D: several groups of rows, each row roughly a mix of its group's hidden directions
D (99 x 10)
[[-2.54  2.50 -1.00  3.03 -0.05  1.86  1.17 -1.41  0.77 -0.96]
 [-1.67 -0.20 -0.87  1.47 -1.09  1.64  3.86 -1.41  2.02 -0.73]
 [ 0.18 -2.42  2.26 -2.28  0.24 -0.60 -2.01  2.25 -1.20  2.01]
 [ 0.85 -1.09 -0.09 -3.28  1.30 -0.73 -0.28 -1.40 -1.98  3.21]
 [-2.08 -1.44  0.12  3.04 -2.18  0.24  1.91  0.54  2.53 -0.61]
 [-2.04  0.53  3.71  0.68 -1.33  0.39 -1.76  1.82  1.38 -1.49]
 [ 3.73 -0.12  0.13 -2.64  0.81 -1.27 -1.07 -1.01 -1.35  2.01]
 [ 3.42 -1.97  0.21 -1.93 -0.32 -2.87 -1.36 -0.89 -0.14  0.93]
 [-1.08 -2.00  1.89 -2.74 -1.48 -1.24  1.98 -1.23  0.87  2.24]
 [-1.92 -0.86  3.06  0.11 -0.82  0.66 -1.12  3.78  0.52  0.66]
 [-2.48 -0.18 -0.31  1.57  0.27 -0.97 -3.88  0.71 -1.74  1.69]
 [ 0.79  0.84 -1.15 -3.30  0.34 -2.05 -2.84 -1.84  0.89 -1.04]
 [ 2.81  0.44 -1.87 -1.59  1.77 -1.40 -0.11 -3.17  0.85  1.08]
 [-0.42 -1.46  0.97  0.07 -1.16 -3.93  1.86  2.30  1.07  1.10]
 [ 2.05 -0.34 -2.75 -1.08  1.33 -1.36 -1.57  1.46 -1.93  2.48]
 [ 2.98  1.78 -1.00 -2.50  0.22 -1.50 -1.73 -2.27  0.64 -1.01]
 [-1.10  1.05  1.44  2.83 -2.10  1.05 -0.15  0.49  2.16 -2.89]
 [-2.39 -0.20 -2.55  1.30  1.40 -1.39 -1.63  3.05 -1.16 -0.09]
 [-2.42 -1.66  0.30  3.03 -0.26 -0.82  0.85  3.40  0.51 -0.02]
 [-0.50  0.28 -0.21  1.13 -0.58  0.13  4.86  2.08  0.75 -0.82]
 [-2.35 -2.87  0.96 -1.19 -0.61 -0.87  1.84  0.88  1.21  2.88]
 [-4.11 -0.75  2.44  0.04 -0.86  1.07 -1.53  1.27 -0.63  1.23]
 [-3.34 -0.86  1.95  1.06  0.21  0.40 -0.36  3.71 -0.25  0.40]
 [ 0.73 -0.52  2.46 -2.73  0.25  1.06  2.18 -2.43 -2.20  0.47]
 [-2.32 -1.98  1.82  0.81  0.57  0.69  0.95  1.96  1.61  3.12]
 [ 2.48  1.38 -2.08 -1.20  0.58 -1.73 -2.49 -1.89 -2.01 -0.43]
 [-3.72 -0.54  1.08  1.41  0.27  1.81  1.43 -0.29  2.68  1.13]
 [-2.19  2.58 -0.26 -0.16 -1.97 -0.38  0.07 -1.36  0.74 -3.63]
 [-0.17 -0.45  0.90  2.21 -0.86  2.02  3.80 -1.37  1.98 -0.42]
 [-2.83  0.62  0.66 -0.84 -1.13 -2.16  2.99 -1.81 -0.67  1.73]
 [-0.43  1.02  1.81 -0.48 -0.06 -1.36 -4.36  0.18 -2.34  0.34]
 [ 4.08  0.19 -0.46 -2.94  2.13  0.26  0.20  0.02 -0.99 -0.23]
 [-1.24 -0.22 -1.46  5.07 -0.91 -0.33 -0.24  0.21  0.19 -0.80]
 [-0.39  2.98 -2.81  2.76  0.96 -0.05 -0.42  0.68  0.61 -2.17]
 [-1.21  0.82 -0.59  3.80  0.71  0.20 -3.38  0.52 -0.50 -1.33]
 [ 1.36 -0.36 -2.14 -2.32  1.78 -1.73 -1.45 -0.19 -2.38  2.29]
 [-1.70  2.67 -2.84  2.80  1.28 -1.36  0.70  0.41 -1.06 -0.14]
 [-1.86  0.63  2.65  1.94  0.39 -0.50 -2.49  2.81 -1.38 -0.35]
 [ 2.15  3.08 -1.42  0.33  1.18 -0.57 -2.61 -1.87 -1.17 -1.25]
 [-1.47 -1.51  1.66  0.10 -1.33  2.11  3.04  0.42  2.80  0.69]
 [-0.97 -3.26  2.30 -1.87  0.25  0.94 -0.57 -0.19  1.61  2.63]
 [-1.06  0.49 -2.03  3.73  1.14  1.59  1.30  1.35  0.83 -1.93]
 [ 0.10 -0.97  3.38 -1.71 -0.18  1.34  1.86  1.76  2.73 -0.15]
 [-2.07 -0.47  4.67  0.66 -0.43  1.21  0.33  1.40  0.68  0.47]
 [-3.74  0.11  1.00  2.59 -0.05  2.02 -1.53  1.52 -0.87 -0.15]
 [-1.33  1.87 -3.24  2.84  1.02 -1.06  1.21 -1.63  0.98 -0.30]
 [-0.69  1.40 -2.39  1.19 -0.68 -2.51 -0.74 -3.47  1.50 -0.07]
 [ 2.86  2.45 -0.60 -2.17  0.58 -1.38 -2.16 -1.32 -1.58 -0.86]
 [ 1.10 -1.26 -0.76  2.29  1.36 -1.55  2.46  2.66  0.47  2.22]
 [ 0.54  1.96  0.51  1.89  0.77 -1.86 -4.09 -0.54 -1.36 -0.51]
 [-2.50  1.61 -1.55  3.49  1.54  1.42  1.26  0.68 -0.94 -0.63]
 [ 1.52 -1.42  0.33 -2.60 -0.50  1.23  3.07 -1.41  2.28  1.27]
 [ 1.26  0.48 -2.51  3.40  0.70  1.63  2.15 -1.91  0.35  0.06]
 [ 1.46  1.40 -1.78  0.46 -0.80 -2.11 -1.01  1.10 -1.27 -3.85]
 [-0.71  1.94  0.49 -4.21 -0.49  2.02  1.34 -0.15 -0.72 -1.51]
 [ 2.46 -0.04  0.68 -3.43  0.27 -1.49 -2.12 -1.44 -1.71  1.07]
 [-2.99  0.71  2.78  1.67 -0.34 -0.41 -2.77  1.26  0.55 -1.17]
 [ 1.21  2.50  0.18 -0.64  0.97 -1.17 -4.19 -0.80 -1.52 -0.48]
 [ 3.35  1.41 -1.83  0.75 -0.67 -2.29  1.47 -2.07 -0.23 -1.37]
 [ 0.91 -0.25  0.67  0.92 -0.77  1.45  2.87 -1.52  3.94 -0.44]
 [ 1.38 -0.95  1.64 -4.09  0.79  0.51 -2.20 -0.82 -0.60  1.47]
 [ 2.07  1.79 -0.14  0.15  0.74 -0.69 -0.16 -4.22 -1.77 -1.29]
 [ 1.61  2.91 -1.60  1.38  0.68  1.16 -0.93 -1.27  0.82 -3.27]
 [ 0.23  0.97  0.96 -4.08 -2.26 -0.06  0.30  0.12 -2.33 -1.40]
 [-2.43  1.61 -0.42  3.23 -0.63  1.70  1.68  0.69  1.08 -2.09]
 [-0.15  2.57 -1.76  2.44  2.43  2.14 -0.36 -0.85 -1.23 -1.63]
 [ 0.57  1.29 -0.53  2.29  0.27  1.92  3.26 -2.22 -0.09 -2.07]
 [ 2.92  1.35 -0.06 -1.50  0.93  1.24  3.16 -1.80 -0.13 -1.71]
 [-1.60 -2.71  2.49 -0.15 -0.67  3.04  0.79  1.47  1.60  0.18]
 [ 0.67 -0.88  0.09  2.60 -0.29  1.87  3.67  0.92  2.17  0.80]
 [ 2.85  1.87 -1.36 -0.86  1.52 -0.77 -3.09 -0.60 -1.90 -0.74]
 [ 3.12  1.93 -1.69  0.19  2.70  1.36  0.68 -0.18 -1.70 -1.52]
 [-0.98 -3.06  0.97  1.04  0.02 -1.75  1.10  3.40  0.96  1.44]
 [ 3.35 -0.07  0.44 -2.55  0.81 -2.50 -1.69 -0.45 -0.88  1.57]
 [-1.05  2.83 -0.82 -1.01 -1.29  0.11  2.46 -2.56  1.28 -2.11]
 [-0.96  2.05  1.34 -2.71  0.46  1.89  1.38 -1.90 -0.14  2.75]
 [-1.26 -0.56 -1.33  2.85  0.18  2.96  2.02 -1.83  1.69 -0.54]
 [-2.29  1.01  0.87 -2.56 -1.44 -2.91  1.56 -1.35 -0.12  1.67]
 [ 1.14 -0.88  0.77 -0.60  0.73 -3.39 -1.65  3.53 -0.80  0.61]
 [ 0.99 -1.05 -2.65 -3.15  2.10 -1.01  1.02 -0.91 -1.10  1.90]
 [-3.33 -2.09  0.89  0.97  0.02  0.90  2.64  1.35  0.22  2.07]
 [ 0.91  0.22 -0.91 -2.45  1.80 -1.59 -1.32 -2.12 -3.03  1.51]
 [-1.76 -0.37  1.86 -2.07 -0.19 -1.31 -3.81  0.45  0.19  1.92]
 [-2.50 -1.03 -0.66  2.63 -0.80  1.75  3.55 -0.28 -0.08 -0.44]
 [-1.30 -3.45  1.73 -0.35 -1.83 -0.02  2.00  1.41  0.01  2.26]
 [ 0.63  1.64 -0.97  2.97  1.47  0.00 -3.57  0.51 -1.67 -0.63]
 [-1.32 -1.21  0.29 -0.59 -1.70  2.29  2.64 -3.08  1.66  0.47]
 [-1.82 -1.83 -0.68  2.68  0.13  2.90  2.41 -0.04  1.57  0.47]
 [-0.84 -1.41  1.25  0.15 -1.69  0.52  4.48  0.74  1.78 -0.12]
 [-0.31 -1.88  1.02 -2.23 -0.41  1.63  3.43  0.80  2.34  0.91]
 [-1.49 -0.68 -2.99  1.61 -0.30  0.43  2.56 -1.93  2.51 -0.26]
 [ 3.54  0.70 -1.40 -0.73  2.21 -2.84 -1.22  0.65  0.66 -0.62]
 [-2.85 -2.44  1.47  2.03 -1.49  0.58  1.90  1.77  0.13  1.21]
 [-2.90  0.99 -1.34  2.92  0.16  0.66  3.07  0.26  1.03 -0.64]
 [-0.76  0.76  2.73 -2.04 -1.98  0.31 -3.45  1.17 -0.09 -1.05]
 [-0.62  1.25 -1.97  2.60 -0.69  1.03 -0.06 -2.23  1.00 -3.33]
 [-4.11  0.34  1.33  1.00 -2.43  0.17  0.03 -1.13  2.02 -0.32]
 [ 2.99  2.40  0.32  1.57  0.24 -1.18 -2.82 -1.05 -1.37 -1.25]
 [-3.57 -1.18 -1.49 -0.28  1.14 -0.22  0.66  1.79 -3.09  0.45]]

which group is each row in? (one row of each group first)
[-3.62 -2.21  0.72  1.81 -0.53  0.74  2.05  1.11  0.82  1.59] : M
[-2.62  0.54  0.58  3.63 -0.17 -0.15 -1.58  1.73  2.03 -0.91] : R
[-3.93  2.66  0.46  0.75 -0.75  1.78  1.60 -0.24  0.69 -1.00] : N

[-1.75 -0.76 -1.26  2.70 -0.77  3.07  2.27 -0.97  0.96 -1.26] : N
[-1.31 -0.52  2.36 -1.18 -0.80  0.59 -3.65  2.61 -0.98  0.38] : M
[ 2.04 -0.56  1.41 -2.64 -0.78 -1.44 -3.48 -0.17 -1.50  0.82] : M
[-2.71  1.55 -1.20  2.95 -1.50 -0.90  2.25  0.19  1.45 -1.04] : M
[-0.49  1.65 -0.24  0.58 -0.17 -1.93 -4.70  0.24 -0.72 -1.16] : R
[-3.57 -0.52  0.06  2.13 -0.58  2.58  2.08  0.79  1.11 -0.68] : N
[-0.87  0.91  0.59  1.49  0.34  3.81  1.45  0.84  1.41 -2.75] : M
[-3.23  1.91 -0.22  2.75 -0.68  1.09  0.64 -2.38  0.39 -1.25] : M
[ 0.83 -0.63  1.64 -2.70 -0.32 -2.38 -3.26  1.43 -1.29  0.16] : N
[ 1.64 -1.18  0.95 -0.36  1.05 -3.05 -2.43  2.39 -0.92  1.78] : N
[ 2.59  0.42  0.35 -2.42 -0.68 -3.51 -1.76  0.21 -1.48 -0.39] : N
